[[ -3   0   3  -4   3  -5  -2  -2  -1   2  -7   2  -4  -1]
 [ 33  27 -19  10   1  24   7   8 -11 -12  19  15  35 -20]
 [ -4  -4  35  -3  12 -18  27 -15 -34  -2   3  -7  -2  -6]]
->
[[ -4  33  -3]
 [ -4  27   0]
 [ 35 -19   3]
 [ -3  10  -4]
 [ 12   1   3]
 [-18  24  -5]
 [ 27   7  -2]
 [-15   8  -2]
 [-34 -11  -1]
 [ -2 -12   2]
 [  3  19  -7]
 [ -7  15   2]
 [ -2  35  -4]
 [ -6 -20  -1]]

[[  4   4  -3   0  -1   0   4   5   4   3  -3  10   3  -2]
 [  7  33  -2   7  -2 -11 -11  -4  -2  14 -12  -9  -2  31]
 [  0   0  -4  23  23   8 -18  31  -2   3  12 -15   2  -1]]
->
[[  0   7   4]
 [  0  33   4]
 [ -4  -2  -3]
 [ 23   7   0]
 [ 23  -2  -1]
 [  8 -11   0]
 [-18 -11   4]
 [ 31  -4   5]
 [ -2  -2   4]
 [  3  14   3]
 [ 12 -12  -3]
 [-15  -9  10]
 [  2  -2   3]
 [ -1  31  -2]]

[[  9  16  -1   6  -1  21  -5]
 [-12  18  15   8  18  11   2]
 [  6  -3  -4 -16   7 -17 -17]
 [-12  -5 -14   3  -9 -15 -21]
 [  3   3 -18   6 -31   7  -5]
 [-20  -2  18  12  29  -3   6]
 [ 17   8  17  -8  40   9 -10]
 [  5 -32  13  -5  41 -18  -1]
 [  0   0   8   6  13   7   5]
 [-10  12 -18 -15 -44 -20  -2]
 [ -1  -4  -8   1 -11  -3  -2]
 [  3  12  -9 -12 -14  -6 -14]]
->
[[  3  -1 -10   0   5  17 -20   3 -12   6 -12   9]
 [ 12  -4  12   0 -32   8  -2   3  -5  -3  18  16]
 [ -9  -8 -18   8  13  17  18 -18 -14  -4  15  -1]
 [-12   1 -15   6  -5  -8  12   6   3 -16   8   6]
 [-14 -11 -44  13  41  40  29 -31  -9   7  18  -1]
 [ -6  -3 -20   7 -18   9  -3   7 -15 -17  11  21]
 [-14  -2  -2   5  -1 -10   6  -5 -21 -17   2  -5]]

[[-12 -11   0  38   1   3 -10  20  16  12]
 [  3 -24 -21 -12   8   2   9 -20   4  -3]]
->
[[  3 -12]
 [-24 -11]
 [-21   0]
 [-12  38]
 [  8   1]
 [  2   3]
 [  9 -10]
 [-20  20]
 [  4  16]
 [ -3  12]]

[[ -1  22   1   3   2  -7  -2 -44 -24 -17]
 [  8   8  10  24  12  27  18  -7  -2  -4]
 [  0   0   0   0   1   0   0   1   0  -1]
 [ 23  10   0   1 -21  20  11   9  17   2]
 [ -1 -13  -4  -6  -6  17   3   4  -5   6]
 [ 13  -2  -1  10  -4   3   1  17   2 -10]]
->
[[ 13  -1  23   0   8  -1]
 [ -2 -13  10   0   8  22]
 [ -1  -4   0   0  10   1]
 [ 10  -6   1   0  24   3]
 [ -4  -6 -21   1  12   2]
 [  3  17  20   0  27  -7]
 [  1   3  11   0  18  -2]
 [ 17   4   9   1  -7 -44]
 [  2  -5  17   0  -2 -24]
 [-10   6   2  -1  -4 -17]]

[[ -3  22 -14 -18  15 -20   3  -3  -3 -12   9 -42]
 [ -2  20 -14 -20  14 -19   5  -2  -2 -12   9 -41]
 [ -3  24 -13 -17  15 -21   2  -4  -4 -12  10 -42]
 [ -6  32 -12  -9  15 -23  -4  -6  -6  -9  11 -41]
 [ -4  27 -13 -14  14 -21   0  -5  -5 -11  10 -42]
 [ -4  25 -13 -15  15 -21   1  -4  -4 -11  10 -42]
 [ -4  28 -12 -13  15 -22  -1  -6  -6 -11  11 -42]
 [ -5  29 -12 -10  15 -22  -2  -6  -6 -10  11 -41]]
->
[[ -5  -4  -4  -4  -6  -3  -2  -3]
 [ 29  28  25  27  32  24  20  22]
 [-12 -12 -13 -13 -12 -13 -14 -14]
 [-10 -13 -15 -14  -9 -17 -20 -18]
 [ 15  15  15  14  15  15  14  15]
 [-22 -22 -21 -21 -23 -21 -19 -20]
 [ -2  -1   1   0  -4   2   5   3]
 [ -6  -6  -4  -5  -6  -4  -2  -3]
 [ -6  -6  -4  -5  -6  -4  -2  -3]
 [-10 -11 -11 -11  -9 -12 -12 -12]
 [ 11  11  10  10  11  10   9   9]
 [-41 -42 -42 -42 -41 -42 -41 -42]]
